In the data rows, zero lies at 4.5, halfway between 4 and 5.
Some points, one per row:
[5 5 3 5 5 4 5 4 5 3 5 5 4 3 5 5 4 5 5 6 5 6 5 4 4 5 5 4 4 3 5 4]
[6 4 9 5 5 2 8 5 3 3 3 7 4 6 4 6 4 4 4 4 3 4 3 4 2 3 7 5 5 3 6 4]
[2 9 6 5 2 6 4 9 3 4 3 5 2 3 4 3 4 7 3 2 7 5 1 4 2 5 3 3 5 4 7 3]
[3 3 3 4 3 6 3 2 5 4 6 5 5 6 6 6 5 4 5 4 4 3 6 6 4 2 5 3 5 4 5 6]
[5 4 5 4 9 3 2 2 3 3 7 6 6 7 6 8 5 1 6 9 3 9 9 8 2 7 9 6 2 7 3 4]
[6 8 6 5 9 0 6 4 3 0 3 6 0 7 0 7 1 3 2 7 1 6 6 1 5 4 5 7 4 6 3 5]
[3 4 8 3 6 6 6 6 5 5 7 3 4 0 1 3 3 4 5 4 8 6 2 4 4 1 3 5 5 6 6 2]
[5 5 4 5 4 4 3 5 5 6 5 5 4 5 7 4 4 5 4 3 3 4 5 3 5 3 4 4 3 5 3 4]
[3 4 4 5 5 5 3 8 5 5 4 4 4 7 4 4 4 5 6 5 2 4 7 3 5 4 6 4 5 4 4 4]
[4 4 2 5 4 5 3 3 8 3 4 3 2 5 3 1 2 4 2 4 4 0 7 2 6 4 2 6 6 7 2 5]
[5 2 3 6 4 6 4 1 7 8 8 2 7 4 6 5 6 5 3 5 6 5 5 7 8 1 3 3 7 6 4 6]
[7 5 5 5 3 1 5 4 4 7 6 5 4 6 5 3 4 5 1 5 4 2 4 5 6 2 3 3 7 7 3 5]
[6 6 4 4 3 7 6 2 7 7 7 4 9 4 5 2 6 4 5 5 7 2 5 6 5 0 4 6 8 5 3 5]
[4 2 3 4 3 5 3 2 5 4 6 8 6 6 6 6 4 4 5 5 3 8 7 5 5 6 7 6 5 5 4 4]
[8 6 7 5 6 3 6 5 5 7 3 5 6 4 5 6 5 5 6 5 6 6 5 4 5 5 3 4 0 3 4 5]
[3 3 5 0 6 7 7 4 5 3 4 4 5 4 0 4 4 3 4 4 7 5 3 2 5 5 4 4 4 5 4 2]
[9 8 3 6 5 2 5 7 4 7 4 9 3 5 8 3 6 7 3 5 1 2 3 6 5 6 2 2 5 3 4 4]
[7 8 7 3 7 0 6 9 0 3 3 9 2 7 4 7 4 6 4 7 3 9 4 6 3 5 6 6 3 4 6 5]
[3 6 4 3 5 5 5 3 4 4 7 2 6 4 4 7 4 4 5 5 5 7 4 6 3 6 5 4 6 4 4 3]
[2 5 5 4 4 3 5 5 4 2 2 5 3 6 3 5 4 6 5 5 5 6 7 3 7 4 5 6 4 4 6 4]
[2 2 3 3 5 6 2 2 6 3 5 2 5 5 3 6 4 2 3 5 5 5 7 4 4 6 5 7 2 6 4 2]
[4 5 6 6 4 5 5 1 5 4 4 4 7 7 5 5 5 4 5 5 5 5 6 5 4 4 5 5 5 3 5 3]
[1 5 5 3 5 4 7 4 4 6 6 3 5 4 5 5 6 4 3 5 4 5 4 5 6 5 4 2 6 4 3 7]
[4 4 6 3 0 4 5 4 5 4 4 6 4 5 5 5 4 4 4 3 5 5 4 3 4 4 5 5 3 5 6 5]
[2 6 6 5 6 9 5 3 6 5 2 4 6 3 5 1 8 6 6 4 9 2 5 4 8 5 2 4 6 2 5 5]
[6 8 6 7 6 3 6 5 3 6 7 5 6 4 4 5 8 4 5 5 5 5 1 2 5 4 3 4 6 3 4 6]
[3 3 4 5 3 6 4 5 3 3 4 6 5 3 5 4 5 4 4 3 6 5 5 3 3 6 6 5 4 4 5 4]
[3 4 6 4 4 1 8 6 2 3 2 7 3 7 5 5 5 5 5 4 4 7 4 4 2 7 6 7 0 2 5 2]
[7 5 5 4 4 2 6 5 4 4 4 5 3 5 1 4 4 4 5 6 5 2 5 3 5 0 2 4 6 4 3 4]
[4 5 5 5 4 4 3 4 6 5 6 3 3 3 5 4 3 5 4 4 3 3 5 7 6 3 4 7 5 5 4 6]
[3 3 4 5 0 9 5 6 1 8 7 4 6 1 8 2 6 5 6 2 7 5 3 7 0 4 8 1 2 2 8 3]
[3 3 4 3 6 7 5 3 5 4 2 4 5 6 3 5 5 4 7 4 6 6 5 2 4 5 6 5 2 4 6 5]
[5 3 2 1 5 5 5 4 2 5 6 6 9 5 7 7 6 4 4 4 5 6 5 7 4 4 8 4 3 4 7 0]
[4 4 5 4 5 5 5 2 5 6 5 4 5 4 3 4 5 5 4 3 5 3 4 3 5 4 2 5 5 7 4 5]
[5 4 5 4 5 3 5 4 5 4 4 5 5 5 3 1 5 4 5 4 3 4 5 7 5 3 5 4 5 4 5 5]
[0 6 2 5 9 8 3 4 6 6 9 2 9 5 7 9 9 2 9 7 7 9 8 5 5 9 7 4 1 9 0 4]
[4 3 4 5 2 5 3 4 7 2 4 4 3 5 1 3 2 5 2 3 5 1 5 4 5 3 4 5 4 7 5 4]
[3 4 4 4 2 6 4 6 5 2 3 4 4 5 4 4 5 3 6 4 4 6 7 3 3 7 5 6 2 3 6 3]
[2 7 3 5 9 7 3 5 6 4 2 4 2 4 6 2 6 5 4 5 4 2 3 4 5 7 6 4 3 3 5 4]
[4 4 6 6 5 4 7 5 5 5 6 5 5 6 4 6 5 5 4 5 4 5 4 5 4 3 6 4 2 5 4 3]
[4 3 6 5 0 5 6 2 5 4 2 4 5 7 5 4 2 5 2 1 4 0 5 4 5 2 5 4 6 9 5 3]
[5 5 5 3 7 5 7 4 8 6 4 2 5 3 4 4 4 4 2 5 7 5 2 3 6 4 2 4 5 5 4 7]
[5 4 4 4 4 6 2 5 5 4 5 3 3 4 5 4 4 6 5 4 6 6 5 4 5 6 4 4 3 7 4 3]
[6 6 4 4 5 4 4 5 4 3 4 5 3 5 1 3 3 4 7 3 5 6 4 3 6 4 4 6 4 6 4 5]
[5 5 4 6 5 3 4 4 4 3 5 4 3 4 5 6 5 4 3 6 3 5 6 6 4 6 5 4 4 5 4 5]
[5 5 5 4 7 6 4 4 5 5 7 5 5 3 3 4 4 5 5 4 6 4 3 4 8 3 2 4 5 5 5 6]
[8 7 7 5 7 1 6 4 4 4 4 5 5 6 4 7 5 5 4 5 4 6 5 4 5 4 2 5 7 5 3 5]
[3 5 5 5 4 6 4 4 7 5 6 2 6 2 6 4 6 4 8 5 8 4 3 5 5 6 3 3 5 4 4 5]
[3 5 2 6 6 9 3 1 9 2 4 1 4 5 2 2 4 4 3 4 4 1 7 2 5 4 1 6 5 7 2 7]
[4 4 4 6 5 6 5 5 6 1 4 5 3 2 3 4 2 5 5 4 7 5 5 2 5 6 5 2 3 6 5 5]
[5 4 4 8 3 5 4 5 4 5 5 5 5 4 3 2 5 7 5 4 5 5 6 5 5 3 3 4 5 4 4 5]
[6 4 5 5 4 5 4 2 6 4 5 6 4 5 3 2 3 5 2 4 4 1 5 4 6 4 3 6 4 4 4 2]
[5 8 7 5 3 1 6 3 3 7 2 5 6 4 7 3 7 6 4 4 4 3 3 7 7 3 1 1 9 0 6 6]
[5 4 5 5 4 5 3 5 4 6 6 4 8 4 7 4 6 4 5 5 5 5 4 5 5 2 6 4 3 4 5 4]
[5 5 5 4 4 4 4 5 3 3 4 6 4 5 5 5 5 4 4 5 2 6 8 4 2 6 5 7 2 5 5 4]
[4 6 4 4 5 3 4 5 5 3 6 5 5 5 5 5 5 4 5 5 5 7 4 3 4 5 3 6 4 5 4 5]
[3 4 2 6 8 6 4 3 7 3 7 3 5 5 4 6 4 3 7 5 4 4 6 4 4 6 3 5 3 5 4 6]
[5 3 5 3 2 5 4 5 1 7 7 4 6 4 6 6 5 3 4 5 5 7 5 6 3 2 7 5 4 4 5 2]
[4 3 6 4 4 5 6 4 3 7 4 5 6 2 2 6 5 4 4 4 5 7 4 3 3 4 4 4 6 4 6 3]
[4 3 4 4 4 5 3 2 6 4 2 5 5 6 5 4 4 2 4 5 4 2 6 2 5 5 6 3 4 3 5 2]
[4 4 4 4 4 4 6 2 4 6 6 5 5 6 5 6 5 6 6 5 5 4 4 6 4 4 6 5 5 4 5 4]
[5 5 4 5 4 7 3 6 6 4 5 3 3 3 3 3 3 9 3 7 5 3 4 7 6 5 4 4 4 5 3 5]
[5 4 5 4 3 4 5 2 2 5 4 5 6 6 5 6 4 4 4 4 4 3 5 6 4 4 7 5 5 2 8 4]
[5 4 4 8 4 5 5 6 4 6 6 8 6 3 8 4 7 6 5 5 5 6 3 8 4 3 5 3 1 4 5 4]
[7 3 3 7 1 4 4 5 5 7 5 4 5 3 6 2 3 5 2 4 4 0 3 5 4 0 6 4 7 4 6 6]
[4 3 2 4 3 6 1 2 5 3 6 5 4 4 4 3 4 3 5 3 3 4 5 3 4 5 7 6 3 7 4 3]
[3 6 4 5 5 5 5 4 4 4 5 3 5 6 6 5 5 4 5 4 5 5 5 7 2 5 3 5 3 5 4 6]
[5 4 4 6 4 8 5 7 5 6 5 0 5 3 6 5 6 3 6 4 6 7 4 5 5 5 5 5 4 6 5 4]
[6 4 3 5 6 3 6 4 3 4 6 4 3 6 6 4 4 4 5 4 3 2 5 4 4 3 5 5 5 5 5 2]
[2 6 5 4 9 8 5 9 3 4 2 5 3 3 7 4 6 5 8 3 5 6 3 6 3 8 3 3 6 1 6 5]
[4 4 9 3 3 6 5 3 3 5 4 4 5 3 5 4 6 3 7 1 6 6 2 7 4 4 6 5 5 4 6 3]
[3 4 6 3 4 4 6 7 2 4 5 5 6 3 4 5 4 5 4 2 6 6 2 2 4 4 7 5 4 4 6 4]
[4 5 3 4 6 7 4 5 4 4 1 5 3 6 5 3 3 6 4 4 3 2 5 3 5 4 6 6 4 5 4 5]
[4 4 5 5 4 4 3 4 6 3 3 4 3 4 4 5 4 6 5 3 5 4 4 4 6 5 5 6 4 4 5 5]
[4 3 5 4 5 6 6 7 6 5 6 4 5 2 6 5 5 6 6 3 6 6 3 6 4 4 4 1 4 4 5 4]
[4 6 3 5 3 5 4 3 5 4 4 3 5 5 7 4 7 5 4 6 5 5 5 6 5 5 6 3 7 4 5 4]
[2 3 3 4 4 6 4 4 4 5 3 5 4 4 5 5 5 5 4 3 3 4 3 4 3 6 6 8 3 5 5 5]
[7 5 6 7 6 2 6 3 4 2 5 6 3 4 4 5 4 5 5 7 3 5 3 3 5 3 2 5 5 5 3 6]
[5 3 6 5 5 5 6 3 5 5 4 4 7 5 4 6 5 6 4 4 6 4 4 5 5 4 5 3 6 3 6 5]
[5 5 4 5 1 6 4 5 5 4 4 3 4 0 5 4 5 5 3 2 4 4 3 5 5 3 5 4 6 4 5 4]
[6 5 4 5 3 4 5 3 5 4 5 4 3 5 5 3 1 5 3 4 3 2 5 4 7 4 3 4 6 6 3 6]
[4 5 4 5 3 7 5 5 4 3 3 4 5 3 6 2 6 4 4 3 5 4 4 5 5 5 4 4 6 7 4 4]
[4 4 3 5 3 5 3 5 5 2 2 7 0 6 3 4 3 5 3 5 2 3 4 4 3 6 4 5 3 4 5 5]
[5 4 5 6 1 2 4 5 1 3 3 5 6 5 5 8 4 4 4 3 5 2 3 4 2 5 4 5 3 4 6 5]
[7 3 4 3 2 6 5 5 0 6 7 3 6 4 6 5 5 3 5 5 4 7 5 6 3 6 8 3 3 1 6 2]
[5 6 3 5 3 5 5 6 5 4 3 4 4 5 6 2 6 7 4 5 4 4 4 5 3 7 4 3 4 3 3 7]
[2 2 3 4 1 9 5 4 3 7 5 4 8 2 5 3 6 3 4 2 8 1 5 4 5 2 8 4 5 3 5 4]
[5 4 7 3 7 4 2 7 1 5 6 5 6 3 1 4 3 3 5 3 9 7 0 0 3 2 4 4 5 4 6 4]
[4 6 6 5 2 6 5 6 6 8 2 3 4 4 7 1 6 6 3 3 4 1 4 7 4 5 2 4 9 2 6 5]
[4 9 4 6 6 5 5 0 9 5 6 1 6 4 3 4 7 5 7 9 4 2 8 5 8 4 0 6 7 5 1 8]
[3 6 5 5 7 3 4 1 7 5 5 1 7 3 6 6 7 4 7 8 6 5 9 7 7 7 0 3 6 4 2 6]
[5 5 4 5 4 4 3 5 6 3 3 4 1 6 4 4 4 5 3 4 2 3 5 3 5 5 6 6 3 5 6 7]
[4 6 5 5 4 5 5 4 5 5 7 4 4 4 4 5 4 4 5 3 5 4 2 5 4 2 5 3 6 4 5 6]
[7 7 5 5 5 0 6 9 0 5 2 8 2 8 9 6 4 6 4 6 0 8 4 9 2 5 5 4 3 4 7 4]
[4 6 7 5 4 4 4 7 5 3 2 5 3 6 3 4 4 5 5 3 3 3 3 5 4 7 3 5 4 6 5 6]
[4 4 4 4 5 4 4 7 4 6 6 4 6 3 1 4 2 3 5 5 5 4 6 4 6 5 5 5 5 4 5 2]
[6 5 2 4 3 4 5 8 4 6 4 4 2 3 2 4 4 4 4 3 7 3 1 5 6 2 3 3 5 4 4 5]
[6 5 4 4 4 3 5 5 3 6 4 3 3 4 6 3 5 8 3 2 3 4 3 7 0 1 3 1 6 3 9 3]
[6 3 3 6 2 6 2 5 7 7 5 4 5 2 8 3 5 5 2 4 7 2 3 4 5 2 3 4 5 6 5 4]
[7 7 5 4 7 0 4 7 2 1 3 6 2 6 3 5 5 5 3 4 3 6 4 3 5 4 2 3 6 4 1 7]
Here are 16 more points, each followed by its number:
[5 3 6 5 6 3 4 3 5 5 5 5 4 4 5 6 3 3 5 6 4 6 3 4 6 5 4 7 6 5 3 5] 0
[5 4 5 3 4 4 3 5 4 6 3 5 4 4 6 4 4 5 5 3 4 2 2 3 5 5 5 4 3 4 7 5] 1
[4 4 7 4 8 5 6 6 3 4 5 8 5 3 0 4 4 3 5 5 7 4 1 2 6 1 1 4 6 6 4 3] 2
[4 5 6 4 6 4 3 4 5 4 3 5 5 5 3 7 4 2 4 6 4 5 5 5 7 5 6 6 5 5 5 1] 3
[5 4 6 3 4 4 4 6 4 4 4 5 4 4 4 6 5 5 5 5 5 5 5 2 4 6 4 4 3 5 5 4] 4
[3 5 3 5 5 5 3 5 5 5 7 4 4 5 4 4 7 4 5 0 6 5 6 6 5 5 5 7 5 5 5 8] 5
[4 6 3 5 6 6 7 1 5 6 6 3 6 4 6 6 5 4 6 6 4 7 6 5 5 5 4 4 5 5 4 5] 6
[5 3 4 4 4 7 5 3 2 4 5 3 6 5 5 5 5 3 5 4 5 3 5 4 5 6 4 5 6 5 4 3] 7
[9 5 8 3 0 1 9 9 1 9 3 6 2 5 3 2 4 6 1 2 5 2 0 4 4 0 4 0 9 2 8 7] 8
[4 3 5 5 4 6 4 6 5 4 5 4 4 7 2 4 4 5 6 3 5 4 6 5 4 4 5 6 5 6 6 4] 9
[7 4 4 7 5 2 3 5 2 5 6 7 3 4 2 4 4 4 2 3 3 4 3 7 4 2 4 5 5 7 3 5] 10
[4 6 3 4 5 2 4 5 4 4 5 5 5 4 6 6 4 7 4 6 4 4 7 4 5 6 4 4 0 5 4 5] 11
[4 5 3 5 5 4 5 4 5 4 3 5 2 5 5 4 4 5 3 6 3 6 2 5 6 6 5 4 2 5 4 6] 12
[5 3 3 4 4 4 4 4 4 4 6 4 5 6 7 7 5 3 4 6 4 5 8 6 3 4 5 4 4 7 3 6] 13
[7 5 6 4 8 0 7 7 3 2 5 9 3 5 0 8 2 2 3 7 6 9 4 1 7 9 4 6 7 6 2 5] 14
[5 3 5 4 5 5 6 4 4 4 3 4 4 4 3 4 4 4 5 3 3 1 0 3 4 0 6 5 6 4 5 4] 15
Which three of these numbered points are nearest to each point below, looking only along the 7 directions in which the first points spread most? Their numbers follow each, nearest first.
[5 4 4 6 4 7 2 5 6 5 6 3 5 4 5 4 8 5 0 5 3 3 3 5 4 5 4 5 4 5 4 4] > 5 9 7
[5 5 5 5 4 4 2 6 5 4 5 6 2 5 5 4 5 5 5 4 4 5 4 5 6 5 3 5 4 4 4 6] > 12 11 4
[5 7 5 4 7 3 6 3 5 5 5 4 5 5 3 4 4 3 3 5 4 6 5 5 5 2 4 5 7 6 3 5] > 0 3 6
[3 4 7 2 9 6 5 5 7 5 6 4 6 2 0 4 5 3 6 0 8 6 3 2 6 3 1 5 8 4 4 5] > 2 0 15
[6 8 3 6 6 1 7 5 4 4 5 6 1 7 8 8 3 5 7 8 0 6 7 7 5 6 4 3 2 6 2 7] > 11 12 13
[8 6 3 6 5 1 5 5 5 3 6 4 5 4 6 5 4 6 5 7 2 7 4 6 3 5 3 4 5 6 4 6] > 11 12 0
[6 3 5 6 6 0 2 7 5 5 6 6 1 5 5 5 4 4 1 4 3 5 5 4 4 3 6 4 3 8 4 5] > 10 12 11
[7 4 5 5 8 0 5 5 2 0 6 9 2 6 0 6 0 2 2 7 1 6 6 0 6 4 0 8 6 9 1 6] > 14 0 10
[4 5 4 5 4 5 5 7 4 5 3 6 4 3 5 3 3 5 4 3 4 2 4 5 4 3 4 4 4 4 5 6] > 1 12 9
[5 6 6 4 7 6 6 0 6 6 6 4 6 3 0 4 5 5 7 3 7 4 1 0 8 2 0 4 6 2 2 4] > 2 0 15
[3 7 5 4 8 7 7 3 6 5 3 2 6 8 6 5 9 6 9 6 4 6 6 7 6 5 2 4 1 7 5 7] > 6 5 11
[3 8 4 5 4 7 3 2 7 6 5 4 5 4 4 4 6 3 6 4 5 4 4 4 4 5 2 4 5 6 4 7] > 5 7 6
[5 7 3 4 5 1 3 3 5 4 4 5 2 7 9 6 4 6 5 7 0 7 7 7 4 6 6 3 3 5 2 8] > 11 13 12
[4 4 6 3 6 4 7 6 4 6 6 6 5 3 0 4 4 3 5 4 8 4 2 3 3 4 4 6 7 5 3 5] > 2 15 4
[5 3 6 4 2 4 8 4 5 2 3 5 5 0 0 3 4 7 3 3 5 2 4 4 6 1 5 5 6 2 5 3] > 15 1 9
[8 5 8 5 0 2 7 9 2 8 4 9 3 4 4 5 5 7 3 2 5 1 0 5 4 0 3 1 9 5 7 4] > 8 15 10
[6 4 1 4 3 6 2 2 5 5 5 4 5 6 8 6 4 5 4 4 1 3 8 6 4 5 9 4 4 5 5 5] > 13 11 7
[4 2 6 0 5 6 4 7 2 1 6 4 8 3 1 5 4 3 5 5 9 7 0 0 4 2 5 4 6 7 4 2] > 2 4 15
[5 4 1 3 6 7 2 6 9 2 7 4 4 2 3 4 4 3 4 5 6 5 6 6 3 4 3 3 6 8 4 4] > 5 9 0
[4 5 4 5 5 3 1 9 5 4 5 6 2 5 5 3 4 4 3 5 3 5 4 4 4 6 4 5 4 5 4 7] > 12 11 4
[7 9 6 6 8 0 6 6 4 7 6 4 3 6 3 5 0 5 2 7 3 4 3 4 8 0 1 3 9 6 0 8] > 10 0 2
[3 5 5 6 5 5 3 5 5 4 4 4 2 4 5 4 3 4 4 4 3 2 5 4 5 5 1 3 5 4 4 5] > 12 5 1
[9 7 8 3 1 0 6 9 0 6 4 9 2 6 4 5 3 7 5 4 1 5 1 3 3 1 7 2 5 3 8 4] > 8 10 1
[3 3 6 2 5 7 5 7 5 3 5 4 5 1 0 3 5 4 7 2 9 8 1 1 3 4 3 5 5 6 3 3] > 2 4 9
[2 3 4 3 1 6 4 1 4 5 5 3 4 4 7 3 4 3 4 3 4 1 5 5 6 3 7 3 4 4 6 3] > 7 9 1
[3 2 5 4 3 6 4 4 4 3 4 5 4 5 3 5 3 4 4 4 4 5 5 4 4 5 6 5 3 5 7 4] > 9 4 7
[7 3 5 5 1 7 3 6 7 2 4 5 3 5 3 5 3 4 5 0 4 2 6 5 5 5 5 5 3 6 4 4] > 9 1 5
[5 5 7 3 6 5 6 4 5 4 6 3 5 2 1 5 4 2 5 4 6 6 3 4 7 3 3 6 5 5 3 4] > 2 0 3
[4 4 5 3 4 5 5 4 4 5 4 3 5 6 6 7 5 5 4 5 3 3 5 4 4 3 5 3 6 3 5 4] > 7 1 9
[5 4 5 4 4 3 4 7 3 4 4 5 4 4 5 5 4 4 4 5 5 8 5 5 3 5 6 5 3 4 5 4] > 4 11 12
[6 5 4 9 5 2 4 5 4 4 6 4 4 6 4 5 4 5 3 6 2 6 6 5 4 5 5 5 2 7 4 5] > 11 12 13
[5 5 4 5 4 3 4 5 4 5 2 3 3 5 7 4 4 7 2 5 2 7 5 5 5 4 5 3 5 3 5 6] > 12 11 1
[7 3 4 4 1 5 4 2 5 7 6 5 6 4 4 1 4 4 0 2 3 0 4 8 5 0 4 6 7 5 6 4] > 15 10 1
[4 6 4 5 5 4 4 7 4 2 4 5 2 6 5 5 5 5 6 5 3 3 5 7 3 8 5 6 4 2 6 6] > 12 11 4
[5 5 5 5 5 6 4 8 5 0 2 6 1 4 6 4 7 5 5 4 4 3 4 4 5 8 2 4 4 2 5 6] > 12 1 4
[7 6 4 4 2 0 6 9 0 6 4 8 2 6 8 4 4 5 2 5 1 4 3 7 3 2 6 3 5 5 7 3] > 10 1 12
[7 4 3 5 4 5 3 5 5 1 4 6 1 7 4 4 3 4 3 5 1 2 6 2 4 7 5 5 1 6 5 6] > 12 11 9
[6 7 5 5 5 3 2 4 5 5 4 5 3 4 5 4 5 3 5 5 4 5 4 5 5 6 3 4 4 5 4 6] > 12 11 0
[5 3 5 5 4 4 4 6 4 5 3 5 5 4 3 3 5 6 3 5 3 4 4 4 3 4 6 3 5 3 5 4] > 1 9 4
[3 8 5 7 7 6 5 3 8 7 5 3 4 4 7 7 6 7 7 7 5 7 8 7 6 6 0 6 5 0 2 4] > 6 5 11
[4 0 5 5 2 8 6 1 4 5 5 3 6 6 4 4 5 4 4 5 3 3 7 4 4 4 5 6 5 3 5 1] > 7 9 3
[4 4 4 4 6 5 4 5 5 3 2 3 3 6 7 6 5 5 5 5 2 6 7 5 4 7 6 6 2 5 5 6] > 11 12 4
[3 5 5 5 5 8 4 4 5 3 7 3 5 5 4 4 4 5 7 5 5 3 5 4 6 4 2 6 5 4 3 5] > 5 7 9
[4 3 6 4 3 5 4 2 5 6 3 4 4 5 3 4 2 4 2 3 3 0 5 4 6 3 4 5 7 3 6 5] > 15 9 1
[4 5 5 5 6 2 4 2 6 5 4 4 5 5 4 4 4 4 4 8 4 3 5 3 7 4 1 5 8 4 3 6] > 0 6 3
[3 3 4 5 4 5 5 6 7 2 4 4 0 5 4 4 4 4 4 3 4 4 5 1 3 5 5 7 5 4 3 4] > 9 12 4
[3 3 4 4 5 3 4 3 4 2 4 6 9 5 3 5 5 5 8 5 5 7 7 3 4 6 7 8 4 5 5 5] > 3 7 4
[4 4 4 4 3 4 4 4 4 4 2 4 4 4 7 4 4 6 6 4 4 5 2 4 4 5 4 5 4 4 5 5] > 1 4 12
[6 5 6 4 6 4 6 5 5 6 5 2 4 4 4 5 4 3 5 6 4 4 3 5 6 1 7 5 7 9 3 5] > 0 10 5
[7 4 7 4 9 0 3 6 4 0 3 7 1 8 0 5 2 4 3 5 3 6 5 1 6 7 3 6 6 7 2 5] > 14 0 3
[3 3 6 3 5 6 6 7 3 4 6 5 6 3 2 4 4 4 6 0 6 7 2 1 4 4 3 6 4 4 5 4] > 2 4 9
[6 8 4 9 6 6 4 2 8 8 8 0 8 3 5 6 6 5 6 7 3 3 5 6 7 3 0 4 5 7 1 7] > 6 5 0
[7 2 3 5 0 3 2 5 1 8 8 4 5 5 8 3 3 4 1 3 1 0 6 6 3 1 8 5 4 5 7 3] > 10 13 1
[3 8 5 5 8 4 3 3 8 4 5 4 6 5 5 4 7 7 6 8 5 5 6 6 8 5 0 5 7 6 1 7] > 6 0 5
[5 5 5 5 8 4 6 3 4 7 9 3 7 4 4 7 5 5 7 7 5 8 4 8 6 2 2 4 8 6 2 5] > 6 0 13
[5 4 6 5 3 4 3 9 1 4 4 5 3 3 9 3 3 4 4 3 6 4 1 5 2 5 3 3 4 6 6 5] > 1 4 12
[4 3 5 4 5 4 6 6 3 1 3 7 1 3 0 5 1 3 6 3 4 6 4 2 2 8 3 6 3 7 5 2] > 4 9 3
[4 3 3 5 5 8 4 0 7 1 4 5 5 5 0 5 3 2 3 3 5 2 7 2 6 5 6 6 4 6 4 2] > 9 7 3
[5 4 3 6 2 5 4 4 4 4 5 4 5 3 3 3 3 4 6 4 7 3 1 2 6 6 5 5 4 5 6 3] > 9 1 15
[3 6 5 3 2 4 4 9 2 7 4 5 3 3 5 2 2 6 4 3 6 5 0 5 2 2 4 2 4 4 6 4] > 1 15 4
[7 3 6 5 3 3 5 8 6 4 2 5 1 5 0 1 2 5 2 2 3 0 3 2 5 5 3 4 8 4 5 5] > 15 1 10
[6 4 7 4 6 0 5 7 0 0 0 9 0 9 2 8 3 3 3 7 0 9 4 2 3 8 8 8 2 4 2 4] > 14 3 4
[7 4 8 3 7 0 6 6 0 0 1 9 0 7 3 7 1 4 2 7 2 9 4 2 2 6 8 6 2 4 6 3] > 14 4 3
[4 0 5 5 5 6 5 4 7 6 5 3 4 3 6 4 6 6 6 4 6 5 5 5 4 4 2 3 5 4 5 6] > 5 7 6
[3 4 4 2 5 6 5 3 6 0 4 5 4 6 4 7 3 3 7 4 6 8 7 1 4 7 7 7 6 5 4 5] > 3 4 9
[6 4 4 4 9 0 5 9 0 3 4 9 3 5 4 7 2 2 4 5 1 9 4 3 3 4 9 6 4 6 5 4] > 14 4 11
[4 5 6 4 4 3 4 5 4 3 4 4 2 7 4 4 4 5 6 4 5 7 3 4 5 7 7 6 3 4 5 4] > 4 12 3
[6 5 3 6 7 5 4 3 8 2 4 3 1 5 2 4 4 6 4 6 3 2 5 4 7 5 2 6 5 7 2 6] > 12 0 11
[4 5 3 5 3 6 4 4 1 5 8 5 6 4 7 6 4 4 3 6 4 7 6 8 4 5 7 4 1 6 6 3] > 13 11 5
[8 0 6 4 4 0 3 8 0 3 4 9 1 5 4 6 4 3 2 5 1 9 4 3 2 2 9 6 4 6 7 3] > 10 4 3
[2 2 5 3 3 6 6 5 5 5 5 5 8 3 4 5 6 3 7 3 8 4 4 4 4 5 7 3 5 4 8 2] > 7 9 5
[4 2 3 3 0 2 2 5 2 8 6 6 4 4 8 3 2 7 0 4 3 0 4 5 1 0 8 3 8 6 4 4] > 10 1 15
[0 4 2 4 9 9 1 2 8 5 9 2 8 3 6 9 6 2 9 8 8 9 8 6 5 8 6 5 0 9 1 4] > 6 13 5
[6 7 4 6 5 3 4 6 4 7 5 4 4 4 7 2 6 6 5 8 5 2 3 7 5 6 2 4 5 4 4 7] > 12 11 5
[6 5 4 4 7 0 5 4 3 3 2 8 1 7 1 7 4 4 2 7 1 6 6 2 4 3 3 5 5 5 3 5] > 14 0 3
[5 6 5 9 7 4 4 3 9 8 6 2 6 3 6 3 7 4 6 9 3 4 6 6 7 1 0 3 7 7 1 6] > 6 0 5
[3 4 3 6 5 6 4 4 4 3 2 2 4 6 3 5 5 4 6 1 5 4 6 4 4 7 6 5 4 4 5 3] > 9 7 4
[5 8 3 8 9 6 4 2 9 8 5 0 7 3 8 3 7 7 5 8 4 5 5 9 8 4 0 4 7 7 0 7] > 6 5 0
[4 5 4 3 5 4 3 8 4 5 5 6 4 5 4 5 3 6 5 4 5 5 4 3 3 4 5 6 3 1 5 3] > 4 1 9
[5 4 3 4 4 6 5 4 7 1 3 4 4 4 3 6 5 4 7 3 4 5 5 4 4 4 6 8 4 4 4 5] > 9 3 4
[4 4 5 7 4 4 4 3 5 5 6 5 4 3 3 4 4 4 4 7 1 3 5 3 6 3 5 5 5 6 2 5] > 0 9 5
[5 8 5 6 4 3 3 6 4 8 5 5 3 4 7 3 6 5 4 6 2 2 4 6 5 5 3 3 4 4 4 4] > 12 11 1
[7 4 5 6 6 4 5 4 6 4 2 3 2 5 3 4 5 4 1 5 3 2 2 3 4 2 3 5 4 6 3 6] > 10 12 15
[5 3 5 5 5 3 5 6 4 5 4 5 7 4 4 5 5 5 8 4 5 7 1 5 4 4 6 5 4 3 5 5] > 4 1 7
[3 2 5 4 3 9 4 3 0 5 5 3 7 3 4 3 6 4 5 5 7 4 4 5 5 4 4 4 5 3 7 4] > 7 5 1
[6 5 6 4 4 4 7 5 4 6 2 6 4 5 5 5 4 5 5 2 6 3 2 4 6 5 5 2 4 2 5 4] > 1 15 4
[5 2 6 4 4 3 5 1 5 3 2 5 4 7 3 5 3 3 4 5 4 3 7 5 4 5 5 6 5 3 5 4] > 3 9 7
